Each row in the table below has a label, given by one hidden rule.
tensor([ -7,  26,  23,  22, -33, -15, -16, -21,   2,   5,  -3,   0,  -1,
          8, -76,  -6,   1,  -8,   7,  -6,  26,  -2,  32, -27, -38,  11,
          2,  12, -18,  -1, -31,   5]) E
tensor([ 20,  21,  61,  -6,  49, -65, -16,  -6,   0,  80,   7, -11,  49,
        -16,  25,  24,  17,  95, -13,  81, -63, -19,   8,  16,  78, -12,
        120, -21,  63,   7,  21, -37]) F
tensor([-12, -23,  57, -14,  -7,   6,   4, -53, -18, -19,   7,  -2,   3,
         -2,  -7,  -1, -17,  -5,  38, -32,  -5,  -9, -14, -15,  27,  19,
         20,  17, -31,   7, -14, -13]) B
tensor([ 15,  48, -90,  20,  13, -38,   8,  19, -17, -17,  36,  14,  30,
         12, -12,  41,  17,   7,  31,  58, -29,   6,  17,   0,  60, -25,
        -29, -20,   9, -19,  10,  -3]) F
tensor([   5,   72,  -47,  -17,   19,   55,   -2,   65,   14,   -3,    8,
          11,  -76,   53,  -65,  -13,   32,   10,  -91,   34,  -15,   10,
          83,   28,   -5,  -23, -106,  -27,    4,  -11,   -1,   40]) A
tensor([-29, -33,   8, -11, -30, -45, -51,  11,  10, -24,  30,  -7,  51,
        -13, -57, -24, -14,  13, -24, -13, -13, -34,  20, -22,   9,  29,
        -40,  -1, -49,  -8, -19,   4]) B
tensor([  4,  29, -37,  45,  39,  95,  15,  68, -29,  18, -38,  45, -27,
          9,  61, -21,  26,  -2, -74,  19, -38,  14, -79,  47,  47, -10,
        -28, -42,  34,   9,  14,  -5]) D
tensor([ 12, -11,  25, -35, -22,  27, -77, -47,  27,  -2,   0,  -2,  31,
        -24, -13,   0,  -1,  17,  62,   5,  33, -41, -17, -23,  -5,  25,
          3,  20, -26, -10, -16, -18]) F
tensor([  5, -21, -18,  12,  -3, -26,  -9,  35,  -8,  20,  -4,   6,   3,
          2,  11,  -3,   5, -11,  24, -21,   2,  -2,  -6,  -3,  28,   0,
         21,   7,  25,   4,   3,  -1]) C
tensor([ -22,   41,  -19,   21,  -37,   58,  -25,  -24,    9,  -32,  -28,
          -9,  -75,   10,  -65,  -46,    1,  -41,  -23,  -44,   -1,   13,
          53,   10, -110,  -12,  -97,   -6,  -15,   -8,  -27,   40]) A
tensor([ -16,   25,  -47,   24,  -12,  124,  -69,   93,   -1,  -14,  -32,
          14, -100,   34,  -31,  -29,   18,  -64,  -68,  -19,   -1,    6,
           1,   32,  -54,   -5,  -70,  -12,  -63,  -20,  -27,   41]) A
tensor([  0,  10,  29, -56, -52, -60,  -8,  -8,  27, -14,   1,  -7,  41,
          8, -45,   7, -21,  10,  50, -64,  33, -26,  48, -88, -56,  27,
          0,  34,  -5,  15, -42,  -8]) B
tensor([-18,   1,  19, -20, -59,  29, -15, -17,  22, -64,   7, -16, -23,
         14, -13, -22,   2,   4,  -7, -74,   8, -19,  25, -11, -59,   6,
        -51,  -1, -69,   2, -26,  -7]) E
tensor([ -5,   7,  24,  -1,  23,   8, -26, -99,  21, -50,  33,  -5,  77,
         15, -66,  14,   2,   8,  32, -61,  34, -26,  98,  -1,  13,  -5,
        -26,  31, -35,   0, -22,  -7]) B
tensor([-27,  -1,  24, -11, -46,   3, -24, -60,  11, -70,   2,  -6,  29,
         37, -24, -17,  -1, -26,  13, -70,  29,   4,  77, -18, -23,   1,
        -42, -12, -56,   8, -32,  16]) E
tensor([-13,   3,  10,  10, -31,   9, -54, -52,   8, -50,  12, -27, -10,
        -10, -19,  13, -15, -13,  67, -46,  28, -25,   1, -28, -17,  13,
        -33,  26, -40,   9, -22,   5]) B
tensor([ -6,   0,  46,  33, -27,  18,  30,  11,   0, -20,  -6,  22, -29,
        -17, -10,   3,  -8,  -5, -19, -77,  33,  17, -38,  -8,  -3,  17,
        -26,  15,  26,   5, -18,   5]) A
tensor([ 22,  27, -23,   8,  72, -13,  69,  28, -24,  55,  18,  11, -36,
        -49,  39,  21,   4,  54,  -8,  43, -41,  40, -12,  25,  95, -13,
         21, -15,  79,  18,  54, -35]) C
tensor([ 22, -13, -54,  69,  44,   6,  41,  84, -31,  39, -27,   2, -43,
          7, 103,  -6,  15, -21, -13,  -5, -23,  35, -99,  61,  42, -10,
         76, -18,  52,  18,  33, -13]) D
tensor([ -21,  -20,   62,  -92,  -43,  -82,  -85, -123,   34,  -21,   36,
         -40,   49,  -23,   -2,   19,  -43,   58,  127,  -27,   41,  -76,
          77,  -51,  -13,   18,  -21,   43,  -41,   -4,   -6,  -27]) F
tensor([ -5,  11, -15,  11,  16, -33,  24, -29,  -4,   7,   1,  -1,  12,
          3,  14,   3,   8,  11, -18,  11,   6, -18,   4,   4, -18,  -2,
         -4,  -1,  12,  -5,   6,  11]) C
tensor([ 10,  24, -14,  34,  29, -32,  19, -26, -12,  29,  11,  21,   2,
         -1,  32,  -1,   6,   3, -39,  34,  -8,  -8,  61, -11,   3, -12,
          8, -23,  28, -18,   3,  -9]) C
tensor([-13,  11,   6, -16,  -9,  -5,  15,  10,  14, -15,  28, -17,   3,
         -6, -44,   0,  -7, -11,  -8, -19,  24, -44,  12, -49,  -2,  -6,
         13,  -6, -55, -12,   9,  23]) C
tensor([ 17,  10,   9, -26,  57, -91,  15, -13,   6,  21,  31,   6,  77,
         29,  10,  16,  -8,  58,  51,  63,   4, -24,  31, -17,  59, -30,
         15, -12,  39,  -4,  25, -24]) F
tensor([  8, -37, -12,  65,  14,   4,  -6,  34, -12,  12, -10,  -5, -21,
         -6,  49, -20,   6, -34,  45, -58, -16,  11, -90,  34,  -7,   6,
         30,   8,  40,   8,  12,  -9]) D
tensor([  3,  -5, -35, -30,   5,   8, -20,   6,   2,   0,  -6, -13,   4,
        -24,  33,  19, -12,  -7,  46, -19,  13, -10, -34,  10,  17,  12,
        -21,  -1,   8,  -1, -10, -12]) F
tensor([ 25,  30,  -1,  96,  40, -20,  99,  42, -44,  54, -11,  28,   3,
          2,  91,  22,  14,  11, -58,  81, -31,  19, -43,  30,  67,  -6,
         59, -44,  41,  13,  54, -37]) C
tensor([ 17,  -5,  42, -15,  -5, -82, -31, -45,  -9,   6,  16, -14,  77,
        -29,  33,   3, -13,  48,  23,   5,  -7, -26,  30, -32,  20,   8,
         22,   8,  32,  -6,  -1, -20]) F
tensor([-24,  43, -14,  -2,  58,  14,   6,  49,  16,  18,   2,  34, -40,
         24, -20,  -5,   0, -18, -96,  43,   9,  -4,  57,  38,   4,  -8,
        -73, -23,   3, -22,   2,   3]) A
tensor([ 13, -19, -61,  14,  30,  23,  64,   2, -16,   4,  -7,  13,  32,
          9,  97,  13,  11,  37,  50,  90, -39,  30, -31, -26,  71,  19,
         69, -24, -11,   3,  18, -10]) C
tensor([-34,  42, -97,   1, -20,  16, -24,  46,  -8, -26, -14,   5, -57,
         48,   8,   0,  15, -70, -42,  64,  -4,  30,  21,  36, -64, -20,
        -66, -24, -38, -16, -42,  27]) E
tensor([-14, -22,  40, -67,   5, -82, -27, -85,  12,  30,  14, -11,  81,
          9,  45,  30, -22,  43,  10,  33,  51, -34,  61, -27, -19,   2,
         -4,   8,   0,   0,   6, -50]) B
tensor([-11, -23,  49, -12, -47, -19, -25, -48,  22, -25,   5, -23, -13,
          0, -50,  -2, -11,  -1,  89, -41,  38, -18,   3, -63, -15,  19,
         -7,  30, -24,   2, -26,   2]) E
tensor([  2,  48, -81,   2,  17,  76,  37,  90, -27,   5, -23,  18, -58,
         35,  25,  -5,  22, -47, -55,  52, -35,  40, -22,  32,   8, -19,
        -38, -15,  10,  -2, -19,  21]) A
tensor([-11,   9, -15,  15,  28, -34, -17,  37, -11,   0, -20,  18, -38,
         62,   0, -22,  10, -44, -18, -19,   0,  20, -28,  13,  15, -22,
        -18,   2,  27,  -4, -12,   0]) A
tensor([ 31,  -2, -23,  35,  68,   4,  80, -24,  10,  26,   6,   6,  31,
        -20,  60,  22,  13,  51,  27, 127,   3, -10,  45,  -4,  74, -12,
         78, -19,  -6,  21,  44,  -2]) C
tensor([  9, -13,  10, -17,   8, -46,  72, -51,   9,   5, -22,  -4,  52,
        -17,   2,   8,   9,  24,  -6,  92, -36,  -1, -73,  36,  42, -14,
         32,  -5,  50,   4,  25, -17]) F
tensor([ 11,   3, -90,  54,  11,  25,  96,  59, -28,  25, -21,  14, -67,
        -17,  54,  -8,  21, -12, -53,  20, -41,  47, -96,  50,  50,  -6,
          9, -30,  30,  19,  30,  -4]) D
tensor([  4, -43,  27,  35,  -8,  21, -46,  14,  11,  23,  12, -19, -10,
         -8, -26,  -4,  -1,  34, -10,   2, -15,  -6,   2,  25,  19,  19,
         18,  30,  -4,   0, -25,  -6]) B
tensor([  2,  71, -55, -28,  41, -33,   4,   6,  -8,  10,  24,  15,   4,
         19,  25,  25,   6,  18,  17,  97, -29,   6,  50,  37,  33, -28,
        -23, -21,  26, -21,   8,  -2]) A
tensor([  6,  32, -68, -13,  50,  47,  52,  31,  -7,  25, -10,  43,   0,
         30, -36,   0,  12,  21, -47,  -7, -20, -15, -68,  18,  41,   3,
        -43, -39,  15, -15,  12,  11]) A
tensor([   0,  -61,   -6,   18,  -99,  127,  -33,   82,  -19,  -14,  -31,
         -25,  -59,  -52,   66,  -49,   -3,  -61,  -77, -105,   -9,   55,
         -49,   40,  -20,   22,  -64,  -21,   14,   29,   -9,   -7]) C
tensor([ -5, -27,  -5,  -5, -19,  -3,  -5, -33,   6, -18,  -3,  -8, -17,
         28, -10, -12,  -6,  -2,   1, -23,  13,  13,   7,  -3, -12,  11,
        -40,  11,  -7,  14, -20,   8]) E
tensor([ 12,  -7,  22,  28,  32,  -2,  42,  60, -10,  28,   6,   5,   8,
         -6,  56,   1,   8, -13,  19,   9,  -7,  20, -37,  12,   4, -12,
         17, -29,  24,  -4,  13,  -5]) C
tensor([-28,  32, -62, -12,  17,  25,  20,  28,  12,  -8, -10,  13, -57,
         35, -11,  -4,   5, -47, -50,  48,  -1,   8,  20,  46, -19, -12,
        -65,  -1, -32, -22, -15,  27]) A
tensor([-17,  35, -12,  23,   7,   2,  67, -10,   2,  -3, -34,  17,  37,
         31, -39, -12,  -7,  13, -45,  45,  -7,   5,  18,   4, -25, -13,
         -4, -11,  17,   2,  29,  14]) D
tensor([-13,  23, -51,  50,   9,  60,  11,  85,   3,  -2, -11,  -5, -59,
         27,  -6, -20,  14, -37, -74, -27,  -9,  18, -63,  24, -31,  -9,
        -10, -10, -10,   2, -15,  27]) A
tensor([ 18,  29, -35, -25,  68, -21,  13, -23,  -4,   4,  11,   8,  -1,
          7, -25,   3,   0,   1, -59,  60, -11, -11,  46,  -7,   4, -26,
        -21,  -6,   8, -22,   1,   2]) A
tensor([ -26,   14,    1,  -32,  -50,   -2,  -45, -111,   24,  -48,   12,
         -18,  -23,   -1,  -56,  -24,   -9,   -3,   11,  -77,   35,  -28,
          -2,  -41,  -71,   19,  -37,   32,  -45,   -5,  -26,    2]) E
tensor([ 18, -11, -81,  28,  68,  21,  66,  79, -28,  32, -17,  17,   9,
          2,  35,  11,  30,  10, -58,  21, -27,  24, -50,  33,   5,   4,
         59, -36,  87,  16,  43,   1]) C
tensor([-13, -26,  73, -30, -65, -20, -65, -80,  12, -49,  13, -25,  -7,
        -12, -54, -17, -15, -26,  43, -35,  61, -23,  43, -53, -72,  25,
        -35,  46, -46,  -5, -55,   3]) B
tensor([  6,   7, -32,  44,   0,  54,  29,  72,  -4,  -6,  -3,   3, -32,
         -1,  66,  -3,  10,   0, -85, -18, -17,  19, -73,  19, -36,  -5,
         14, -38,  -9,   4,   5,  12]) D
tensor([-19,  44,  19, -48,  29,  41,   7,  67, -20, -62, -23,   3, -54,
         83, -78, -13,   8, -14, -66,  17,  -6, -25,  34, -14, -36, -18,
        -14,  -8, -23, -17, -25,  25]) A
tensor([ 16,  -1,  10,  74,   3, -30,  45, -33,  -7,  12,  -5, -14,  28,
        -29,  86,   2,   1,  10,  10,   6, -12, -12,   8, -10, -12,  15,
          8,   8,  45,  12,  16, -31]) C
tensor([ -2,   8,   5, -14,  28, -11, -21,   8,   7,   7,   9,   4,   9,
         29, -21, -14,   2, -29,  41,   5,   4,  17,   4,   7, -29, -10,
        -26,  -1, -15,  -6,   6,  -3]) A
tensor([  2, -38,  62, -26,  41,  16,   7, -53,  -6,   6,  18, -24,   9,
        -13,  27,  19, -25,  64,  68,  -3, -20, -37,  60, -85,  79,  -4,
         12,  30, -30,  -1,  26,   7]) C
tensor([  6,  17, -23,  26,  34,   6,  40,  37, -16,  21, -19,  14,  13,
         23,  10,   6,  15,  -3, -59,  63,   6,  37, -13, -22,  88, -20,
         28, -34,  13,   8, -28,  20]) E
tensor([-23,  -7,  46,   8, -34,  35, -11,   8,  -2,   5,   4, -28,   9,
        -20,  -7, -22,  -6, -14,  92, -40,  16,  17, -65, -44, -22,  21,
         -2,  12, -35,  14,  -6,  -4]) F
tensor([ 20,   0,  22,  28, -21,  83,  85,  32, -36, -12,  -2,   3,  14,
         18,  82,   3,  14, -24, -82, -16, -19,  50, -62,  54,   0,  32,
        -50,   9,  50,  11,  22,   9]) D
tensor([-11, -45, 101, -38, -37, -44, -65, -52,  25, -24,  25, -31,  73,
        -24,  -2,   2, -27,  44, 111, -72,  41, -26, -15, -69, -67,  22,
          1,  17, -36,   2, -26, -17]) B
tensor([ 14,  -4,  51, -36,   7, -37, -40, -54,  21, -15,  18,  -5,  40,
        -22,  67,  18, -26,  53,  60,  -9,   3, -11, -25, -21,  -4,  11,
         37,  43,  21,  19,  19, -23]) F
tensor([  21,  -33,    9,   72,   40,  -24,   68,   18,  -30,   52,   -7,
          -2,   20,  -17,  108,    7,    8,  -13,   31,  -14,  -13,   37,
        -127,   50,  119,    1,   84,   20,   74,   10,   46,  -49]) C
tensor([-15,   0, -52,  46, -37,  82,  56, 127, -32,  36, -64,  23, -35,
        -55,  84,  -8,  32, -40, -10, -32, -29,  69, -93,  13, -23,  10,
         51,  11,  43,  19,  17,   2]) C
tensor([  0,  47,  -2, -37,  46, -90, -44, -48,   0, -14,  14,   3,  47,
         27, -88,  25, -12,  36, -17,  25,   5,  -3,  43,  -5,   0, -13,
         -9, -31,   5, -26, -19,  11]) B
tensor([-12, -44, -20, -46, -37,  35,  12,  10, -15,  30,   7, -18,  62,
        -71, -33,   3, -17, -56,  19, -76,   9, -41, -52, -13, -32,  -5,
         59,  32,  49,  35,   3,  -8]) F
tensor([ -4,  53, -75, -16,  56,  -9, -16, -37,   0, -17,   4,  13,  32,
         25, -13,  12,  -6,  13, -12,  21,   7,   1,  30,  45,   0, -15,
        -20, -18, -30, -28,   7,   1]) E
tensor([  19,  -95,   64,  -32,  -68,   31,   64, -103,  -29,   68,   -3,
         -52,   57,  -25,  115,   46,   14,   80,   16,  -79,   -3,  -11,
         -47,  -58,   44,   -7,   54,   43,   19,    0,   43,  -59]) C
tensor([ 33,  16,  12, -24,  88, -82,  36,  12, -27,  56,  11,   0,  87,
         -7,  98,  47,  -7,  64,  10, 109, -41, -19, -33,  21, 111, -14,
         64, -20,  63,  12,  43, -62]) F
tensor([-10,  16, -27, -49,  39,  29, -49,  59,  -8, -51, -11,  -1,  -8,
         50, -50,  -6,  -1,   4, -24,  -2,  44,   6,  58, -44, -63,   9,
          5,  25, -11, -13, -11,  19]) E
tensor([  6,  -4,  76,   8, -10,  23, -12,  19,   0,   9,  30, -33,  34,
        -34,  22,  -9, -12,  19, 115, -28,   6,   4, -58, -43, -11,  13,
         23, -17, -23,   2,  13, -28]) F
tensor([  -6,   53,    9,  -29,   -3,  -44,  -19,  -90,   13,  -20,   12,
           5,   13,   13, -118,   -6,  -10,   27,   -1,    1,   29,  -19,
          80,  -18,  -40,  -21,  -66,    3,  -16,  -12,  -20,    4]) E
tensor([ -1,  22, -30,  30,  29,  10,  16,  44, -13,  26,  -8,   9, -62,
          6,  28,  -4,   8, -30, -64,  28,  -7,  29,   6,   4,   1,  -9,
         -4, -18,  15,   3, -13,  15]) A
tensor([ 20, -23,  70,  -7, -14, -41,  -1, -41,  13,  11,  17, -31,  20,
        -27,  30,   5, -20,  39, 111, -27,  10, -25, -29, -33,  12,   9,
         53,   5,   2,  13,   7, -35]) F
Which label does each new row get?
tensor([-18,  10,  -9, -26, -14, -43,  -2, -39,   6, -23,  13,  -9, -10,
         -8, -62, -15,  -8,   9,   5,  -8,  28, -25,  67, -46, -58,  -6,
        -52,   8,  -4, -25, -13,  17]) >> B
tensor([  -1,   11,  -41,  -18,   -6,   22,   17,   65,    3,   12,  -13,
          13,  -45,    4,   12,    5,   18,  -61, -105,    3,  -51,   -7,
         -10,   16,  -57,  -15,  -17,  -10,  -19,   -7,   11,   36]) >> D
tensor([ -7,  28, -18, -30,  -1,  12, -39, -38,   5, -19,  -1,   6,   8,
         12, -47,  12,  -8,   2,  58,   9,  29, -16,  32,  15, -31,  -2,
        -41, -18, -20, -29, -19,   2]) >> E
tensor([ 40, -55, -13,  23,  32, -95,  53,  36, -29,  56,   1,   2,  36,
        -21,  98,  24,   7,  57,  50,  42, -21,  -4, -20,  44,  85,  -3,
        107, -22,  88,  19,  46, -40]) >> C
tensor([  -3,   -8,   75,  -91,  -51,  -23,  -49, -127,   18,  -30,   17,
          -6,   50,   -2,  -61,   -2,    5,  -23,   32,  -28,   43,  -20,
          13,  -45,  -44,   14,    2,   11,  -57,  -11,  -44,   -4]) >> B
tensor([ -9,  43, -12,  35,  25,  38,   9,  28,  -4,  21,  -5,  23, -40,
          8, -12, -14,  20, -39, -49,  56,   9,  47, -70,  17,  30, -12,
         11,  -2,   4, -15,  11,   4]) >> D
tensor([ -2, -38,  83,   2, -24, -44, -23, -12,  -1,  46,  25, -28,  98,
        -37,   0,  11, -15,  20, 122,  30,   0,  -9, -56, -57,  69,  16,
          8,  26,   9,  14,   8, -34]) >> F
tensor([  5,  -1,  13,  12, -47,  30,   3, -15,  -1,  -8, -14,  12, -63,
         20,  11,  -7,   6, -54,  20, -45, -10,  -8,  59,  -4, -30,   7,
         -4, -15,   3,  17,  -1,   6]) >> A
tensor([  5,  -4,  59, -49, -19, -93, -60, -41,  22,   3,  53, -14,  81,
          0, -21,  14, -16,  62,  43,   1,   7, -34,  32, -68,   1,   8,
         -7,  -9, -23, -12, -21, -21]) >> B
tensor([  13,  -17,   34,   95,   48,   50,   89,   78,  -24,   40,  -10,
          -8,  -17,  -60,  127,   14,    1,   45,  -14,  -20,  -50,   21,
        -108,   41,   50,    3,   88,  -13,   60,   34,   39,  -26]) >> C
tensor([ -3,  17, -50,   4,   4,  37,  10,  84,  -9, -22, -12,  22, -41,
         49, -51, -32,  12, -73,  13,   4,  -2,  24,   0,  13, -57, -18,
        -54, -16, -19, -17, -22,  40]) >> A
tensor([-19, -36,  65,   9, -49, -12, -45,  -3,   2,  -6,   1, -20,   6,
        -21, -20,  -8, -19, -10,  97, -81,  10, -28,   3, -16,   8,  25,
          6,  58,  -9,  16,   0,  -7]) >> F
tensor([  9,  20,  50, -48,   2, -59, -53, -85,  13,   3,  17,  -8,   2,
         12, -69,  18, -25,  22,  20,  -1,  46, -27,  56, -63,  30,  -7,
         26,  -5, -37,   1, -22,  12]) >> E
tensor([ -5, -11,  60, -25, -21, -61, -83, -84,  20, -43,  16, -25,  50,
        -44, -47,   8, -25,   9,  88, -42,  32, -37,  88,  -8,  14,  -1,
        -12,  15, -30, -16, -12,  11]) >> F
tensor([ 15,   3,   4, -17,  23, -22,  31, -29, -14,  27,  19,  -4,  47,
        -45,  50,   5,  12, -19,  14,  18,   8, -31,  23, -29,  17,  -3,
         50,   3,  13,   7,  -2, -24]) >> F
tensor([  5, -12,  18,  13,  24,  -6,   9,  -9, -17,  14,   2,  45,  10,
        -21,   2,  25,   6,  -1, -21,  72,   0,   8,  15,  26, -33, -30,
         -4,  -2, -30,  -6,  -6,  24]) >> F
tensor([ 27,  -2, -19,  63,  41,  12,  11,   2, -26,  32, -20,   5,   1,
        -11,  69,   7,   9,   7, -56,   9, -49,  34, -24,  47,  33,  -8,
         43, -33,  35,  -4,  15,  -9]) >> C
tensor([ 14,  26,   8, -21, -11,  51, -37, -12,  -4,  -8,   0,  11, -25,
         25, -72, -10,  -4,   6, -16, -48,  11, -27, -27, -16,  -6,  16,
        -44,   0, -34,  -3, -35,   1]) >> E
tensor([   7,   -8,   69, -109,  -19, -117,  -28,  -46,   -2,  -26,   43,
         -22,   37,  -16, -115,   12,  -11,   72,  121,   28,   16,  -34,
          54,   -5,  -30,   26,  -33,   39,  -17,  -13,   16,  -17]) >> F
tensor([-11, -16,  34,  11, -44,   9,   1, -31,   6, -18, -10,  16, -41,
          5,   0,   1,  21,  27, -32,  -3,  -7,  14, -20,  61, -15, -11,
        -41,  11,   1,  11, -43,   5]) >> E
tensor([ -1, -43,  59,  37, -61, -33, -58, -23,  14, -28, -12, -35,  40,
        -28,  34,  -3, -21,   7,  47, -13,  10, -26,  18, -66, -17,  21,
        -32,  34,  -9,  12,   0,  -9]) >> F
tensor([-12,  -6, -25,  58,  15,  13,  25,  40, -28,  21, -15,  11,  -4,
         -8,  50,  15,   0,  -5, -20,   2, -23,  23, -80,  44,  41,  15,
         30, -34,  18,   6,   5,   6]) >> C
tensor([-18,  27, -15,  46,  26,  75,  40, 108, -14, -16, -29,  25, -74,
         20,  27, -25,  23, -47, -29,   6, -42,  48, -42,  48, -34, -16,
        -29, -25,  -2,   6,  -6,  23]) >> A
tensor([ -6,  38, -19,   9, -31,  -2,   7,   3, -12, -22,   4,   0,  -7,
         22,  24,  19,  11,  -9,  45,  26, -21,  25,   5, -19,   9,   2,
        -20, -12,   3,   7,   0,  -8]) >> A
tensor([ 16,   1,  51, -62,  -2, -75,  61, -63,   5,   5, -11, -15,  10,
         -2, -26,   4, -12,   6, -67,   6,   1,  20, -68,  40,  80,   0,
         20, -53, -25,  -3,  33,  -9]) >> C
tensor([ 15,   8, -40,   7,  54, -66,  23,  33,  -8,  34,   4,  30,  -6,
         49,  11,   9,  13,  -3,   0,  51, -26,  -5,  21,  21,  54, -32,
         17, -40,  54,  -7,  20,   9]) >> A
tensor([-22,  28,   3, -29, -43,  -6, -60, -52,  20, -22,  10, -15, -20,
         18, -30, -20,   4, -28,   3, -46,  43, -18,  74, -44, -79,   8,
        -76,  13, -47, -13, -27,  22]) >> E
tensor([ 11,   8,  -1,  10,  26, -47,  25,  34,  -1,  37,  12,   8,  27,
         -3,  36,  21,  12,  41, -30,  81,   1,  11,   5,  49,  66,   0,
         10, -31,  39,   6,  57,   0]) >> C
The hidden rule looks at only part of the columns. Which column or columns, counting from 0, in order?
12 13 30
